(in the rows, 128 means zero)
X: rows in several groups, each row roughly a mix of its group's directions
X (161 x 15)
[[ 47 125 145 141 105 102 130  81 125 163 128 109 137 130 121]
 [142 157 138 118 153 135 116 152 178 122 187 153 162 130  87]
 [170 103 131 166 150 143 117 156 104 102 167 168 144 104 167]
 [ 97 126 118 122 144 126 135  81 174 138  91  78  91 149 102]
 [ 87 149  66 124 121 125 104 101 151 160 107 124 149  79 132]
 [137 100 120  56  86 135 153 115 113 149 135 175 124 149 135]
 [142  85 138 209 132 124 132 161 121 106 151 137 126 132 163]
 [128 119 120 129 137 133 178  53 104 130 136  90 169 131 137]
 [142 109 149 121 124 132 149 106 142 110 114  58  72 164 139]
 [160 113 127  68 133 122 122 113 101 123 133 109  60 107 156]
 [ 94 155 120 148 133  66 161 120 169  96 119 151 142 158 107]
 [ 92 120 144 178 152 111  93 143 179 152 147 104  96 106 141]
 [115 129  77  75 106 115 119  92  90  95 132 100 129 165 130]
 [124 137 147 113 131 150 124 145 163  98 169 158 162  95  67]
 [129 100  78 127 134 166 142 177 140 111  90 106 131 179 130]
 [ 96 128 123 189 143 128 133 123 100 188 117  88 154 136 145]
 [160  94 112 161 173  93 145 101 136 165  96  87 120 117 125]
 [144 113 154 164 168 154 176 133  86 121 166 169 136 139 119]
 [ 97 145 143 100 130  97 118 149 101 194 113 140 100 163 158]
 [179  86 101 117 120 177 145 174 105 124 128 160 106 129 119]
 [ 87 133 122 192 151 140 144  87 134 113 147 146 145  86 102]
 [ 94 137 160 167 160  90 110  96  90 128 114 115 131 160  86]
 [129  83 166 139 115 121 138 129 165 165 102  88  80 159 122]
 [126 138 123 118 103 124 144  96 168 117 155 149 156 165  57]
 [125 120 181 199 114 151 169 125 135 105 125 133 118 136  94]
 [120 105 161 184 164 156 184 136 116 158 143 134 132 154 120]
 [126 169 115  58  72 139 114 136 132 160 121 135 139 146 146]
 [126 110 128 110 115 125 123 150 100 216 105 114 101 110 152]
 [152 115 129 136 137 199  96 164 168 101 141 140 125 152 101]
 [ 75 131 101 132 140  97  97 113 144 176 110  74 143 134 148]
 [100 115 166 177 130 137  88  65 129 104 135 122 125  97 140]
 [ 66 125 109 186 107 115 107 114 148 158 146 116  92 148 129]
 [119 118 105 100  79 170 153 122  91 116 117 132  96 138  73]
 [ 63 122 110 132 165 118  89  91 116 110 122  79 139 121 117]
 [170 119 124 118 173 162 120 134  70  98 103 131 156 104 154]
 [144 109 117 127 160  72 111 113 189 122 115  99  94 137 100]
 [135 134 123 111 134 129 118  82 180 110  94  84  76 123 101]
 [119 121 108 190 147 151 130  87 146 162 138  80 127  92 124]
 [154 128 115 133 175 105 119 161 179 151 186 129 142 118 105]
 [159  98 119 147 195 159 123 136 152 136 134 118 180 157 119]
 [150 133 128  90 122 126 129 123 137 146  76  78  92 184 124]
 [122  70 151 140 127 153 172 141 115 154 181 162 111 117 118]
 [136 145 104 104 151 118 154 104  95  81 101  98  97 116  76]
 [100 164 130 132 164 115 159 116  96  90 101 115 143 183 157]
 [134 160 127 203  72 132 133  89 125 101 126 130 124 122 130]
 [168 122 136 162 180 154 152 147 102 132 174 148 164 149 137]
 [104 118 164 115 107 122 106 134 154 181  98  76  86 141 124]
 [148 106 167 175 122 164 168 129 145 129 174 157 160 144 127]
 [125 128 114 112  86 125 113 156 109  99 163 184 156  80 146]
 [174 161 119 113 174 130 115 113 142  57 148 131 130 114 147]
 [125 147 110 129 136 147  98 150  64 120 131 139 116 141 199]
 [139 117  71  95  83 132 149 162  85  95 140 143 112 105 129]
 [ 85 110 153 171 146  82 151 105 129 135 106  81  99 127 106]
 [163 121  90 136 138 139  89 113 159 165 137  95 162 151  80]
 [ 95 160 115 186  95 144 134 121 114 112  93  98  87 114 153]
 [146 114 146 144 101 170 175 108 107  94 167 101 153 167 130]
 [111 160 121  85 101 174  85 151 167 114 137 136 142 165 107]
 [123 112 111 138 135 127 148 156  82 192 170 147 143  85 129]
 [ 68 140 126 105  55 108 119 113 119 148 130 160 121 143 128]
 [ 87 175 165 116  60 128 134 131 160 115 131 137 107 148 132]
 [ 91 164 152 176 137 109  94 142 161 133 131  76 150 137 150]
 [127 154 122 151 101 133 153  93 111 110  57  95 105 157 146]
 [109 138 112 151  90 160 148 175  97 124 118 111 104  96 182]
 [ 92 128 171 128 140 104 114 140 113 202 136 131 130  83 143]
 [ 92 152 144  91  81 122 112 168 153  95 153 151  97 105 114]
 [169 110  77 150 172  86 117 115 150 129 127  93 104 154 142]
 [123  91 124 169 118 159 158 125 100 129 194 153 142  94 128]
 [110 156  92 122 168 101  98  81 106 127 107  99 151 166 104]
 [107 113 159 145 113 116 100 104 136 162  91  90  66 112 109]
 [110 124 126  89 102 147 140 114  62 122 115 171 147 116  84]
 [166 140 135  67 105 135 140 104 101  71 116 154 150 134 114]
 [ 92  96 127 129 127 126 154 132 104 153 171 179 182 125 153]
 [164 141 123  72 126 110 102 138 149 117  98  89 120 186 130]
 [174  97 125 131 193 117 131 134 158 121 113 106 143  89  91]
 [152  88 134 190 145 147 158 146 132 122 163 166 161 131 147]
 [ 94 169 160 159 123  77 136 121 158 130 101  86 103 134 103]
 [126 111 113 110 159 152 100 162  69 139 168 166 153 110 146]
 [170 138 123 146 110 177  68 155 140 138 136 160 131 106 161]
 [ 99 143 126 134 171  90  77 118 164 176 104 107 129 106 122]
 [109 128 177 158 170 139  85  98 107 150 156 146 151  94 138]
 [ 92 173 163 145 119 158 105 139 120  96  80 116  99 124 164]
 [137 114 132  72 146 113 138 165 142 112  63 118 108 125  88]
 [ 84 145 149 165 127 146 121 157 101 164  96 111  98 111 177]
 [135 151  97 155 110  91 106 127 127  74  87 103  78 132 126]
 [128  94 119 153 161 116 106  78 170 134 139 122 148 170  84]
 [145  86 152 129  97 146 158 181 136 146 158 142 147 180 120]
 [117 134  95 122 145 124 144 119  60 120 145 111 166 180 158]
 [130 142 160 126  85 198 129 131 137 108 151 123 118 153  79]
 [182 136 130  99 120 159 146 168 158 160  98 121 100 115 168]
 [138 102 116 124  88 132 162  94 175  90 114 115 143 155  79]
 [127 120 129 101 164 110 106 164 137 175 190 161 146 129 109]
 [ 81 185 169 132 101  93 122  92 132 136 135  90 137 128 131]
 [135 141 147 174 153  75 164  99 105  78 148 138 135 110 134]
 [148 143 154 144 166  98  94 123 151 137  90  85  80  99 122]
 [ 87  98 132 142 117 124 126 110 178 175 117  85  90 102 120]
 [153 162 116  81 153 132 140 104 154  82  85 111  90 147 138]
 [125 140 125  90 134 113 126 157  65 161  89 133 100 141 172]
 [157 129 169 196 143 133 177 125 133 146 121 108 112 102 103]
 [161 132 137 151 108 173 161 159 143  88 155 108 148 180 122]
 [ 54 112 129 141  65 155 127 146 128 141 154 147 119 130 127]
 [118 146 128 117 113 148 171 175 147 164 154 158 183 154 128]
 [129  87 109 133 196  86 140 141 157 134  89 113 104 132 116]
 [136  89 180 176 175 127 135 152 132 147 161 151 132 101 133]
 [117 124 132 115 167 145 192 129 122 130 116 102 107 179 174]
 [148 121 129  84 139 162  90 100 152 113 102 131  81 122  78]
 [102 115 144 187 141 135 163 112 103 142 126  80 136 180 130]
 [116  96 106 135 137  92 120 120 120 184 191 151 131 110  98]
 [103 127 153 140 167  89  78 114 179 123 142 128 120  86 109]
 [135 169 113 141  94 155 141 151  99 102 111 112 110 141 199]
 [168 155 129  98  97 118  88 134 152 108  84 131 129 156  79]
 [ 65 126 131 115 100 113 100 145 156 155 169 155 110 164 108]
 [172 115 118 121 165 119  70 125 122 164 168 138 135  92 102]
 [127 132 189 164 137 126 181  99 120 106 171 112 149 135 113]
 [146  88  95 103 159 110  94 151 143 112 189 149 134 109 105]
 [137 119 184 125 164 116 129  67 162 143 118  92 106 120 109]
 [ 89 126 116 194 164 111 113 160 164  93 134 137 145 140 111]
 [170 145 111 142 148 156 150 158 128 159 148 145 190 109 164]
 [119 127 145  70 101 105 107 133 108 131 188 177 127 109 130]
 [116 141 100  93  76 111 101 109  92 151  75 122 115 139  97]
 [122 130  93 105 133 141 146  58 116  94 116  93  84 133 112]
 [106 133 146  99 129 125 166 118 153  98  85 100  90 186 133]
 [149 129 117  78 109 154 152 122 140 145 134 207 137 128 102]
 [145 109 131 155 156 155 161 119  98 112 186 134 114  85 167]
 [ 87 135 145 100  71 140 144  96 108 129 101 153 135 174 101]
 [105 159  75 102 152 116 117 134 132 144 118 185 167  97 115]
 [156  91 124 132 126 106 172  82 133 159  81  96 137 163 125]
 [172 121 127  76 125 139 131 177 105 168 128 181 127 137 127]
 [ 85 121 110 121 100 111 108 156 130 148 149 187 173  92 126]
 [ 96 209 152 131 126 125  95 151 138 109 116 132  90 136 143]
 [125 146 106 120 105 137 136 161  72 161 117 188 161 110 144]
 [148  87  90 113 132 146 133 121  80 144 199 139 149 129 126]
 [123 103 135 169  77 173 173 126 163 111 141 140 130 122  91]
 [139 149 139 144 160  91 174 113 175 128  90  97 113 139  89]
 [140 129  86  84 129 136 122 123 174 134 112 124 149 186  83]
 [111 151 105 111  93 140 169 134 106  92  99 107 140 169 179]
 [185 168 116 119 144 114 120 138 117  58 125  96 118 135 145]
 [133 154 107 159 141 124  90 179 102  67 137  97 126 125 148]
 [140 144 111 125 112 162 140 163  92 146 185 154 161 137 173]
 [150 134  79 101 181 125  91 100 106 173 142 132 134 103 116]
 [ 58 134 145 112 105 121 100 168 165 138 142 146  97 136 100]
 [121 108 114  98 101 166  89 183 150 147 109 145  90 148 103]
 [149 176 168 163  87 141  93 144 152  99 131 139  91 124 109]
 [ 88 137 116  74  87 127 158 148 146 138 121 123 133 185 101]
 [ 94 141 172 123 122 114 105 143 132 182 187 157 129 111 148]
 [148 135 163 140 116 153 185 156 120 112  97 114 115 186 151]
 [ 80 100 156 113 160  68  85 125 140 132 158 138 124 130 107]
 [194 147 146 131 134 167  82 167 143 104 136 112 112 126 150]
 [159 130 112 129 122 129 142 110 143  57  69  94 107 123 122]
 [121 117 144 152 177 154  83 149 144  95 156 134 139  71 115]
 [180 151 111 162 108 169 113 115  89  85 124 118 105  95 123]
 [ 66 182 139 138 138  75 111 155 126 126 141 138 155 115 130]
 [135 131 174 177 125 159 180 156 164  90 133 142 134 137 141]
 [118 125 108  88 162  91  93 115 118 143  79 100  85  99 122]
 [152 151 150 122 166 108 103 152 158  78 142 165 167 155 109]
 [ 92 145 147 163 101 150 145 171 191 134 113  96 109 127 135]
 [ 84 146 149 170 142  92 121 125 151 112 136  68 151 156 147]
 [125 126 146 102 112 113 123 129 200 106 104 107 111 189 133]
 [161 138  99 152 182 144 121 178 115 110 112 101 117  90 158]
 [150 126 116 125 110 129 133  61 137  70 103 123 139 169 101]
 [ 83 193 148  94  98 108 125  93 114 119 137  95 142 133 116]
 [186  94 133 118 132 184 102 103 100 101 155 143 123 112 146]]

one row of each group, then the others: which group is each in?
[125 151  87 147 140  90 143  89 107 105 103  66 145 129 154] -> (128)
[144 110 158 180 134 150 165 130 116  80 174 127 148 161 120] -> (87)
[148 143 111 160 187  95 112 144 158 131 103  87  89 106 128] -> (34)

[141 116 122 164 144 141 111  78 151 158 124  77  93  95  96] -> (87)
[ 85 112 155 143 170 102 117  95 182 104 148 123 106 115  99] -> (87)
[148  87  90 110 138 171  97 109 149  85 134 174 128 148 117] -> (128)
[ 54 133 105 163 122  75 115 146 126  98 116 127 113 140 112] -> (128)
[167 138  77 137 132 131 155 161  78 105  95 109  99 105 112] -> (128)
[158 104 145 132 116 168 168 132 136  88 165 114 151 186 131] -> (128)
[154  98 112  98 182 123 169 123 100 118 143 179 144 101 114] -> (128)
[ 72 104 128 180  88 136 127  85 116 141 101 109 103 140 141] -> (34)
[ 99 135 163  74 144 127 104 121 169 124 121  90 107 163  92] -> (128)
[125 179 130 119 107  92 135 114 143 113  73 105  78 160 131] -> (34)
[127  93 113 157  87 174 179 136 118 120 174 152 152 130 120] -> (87)
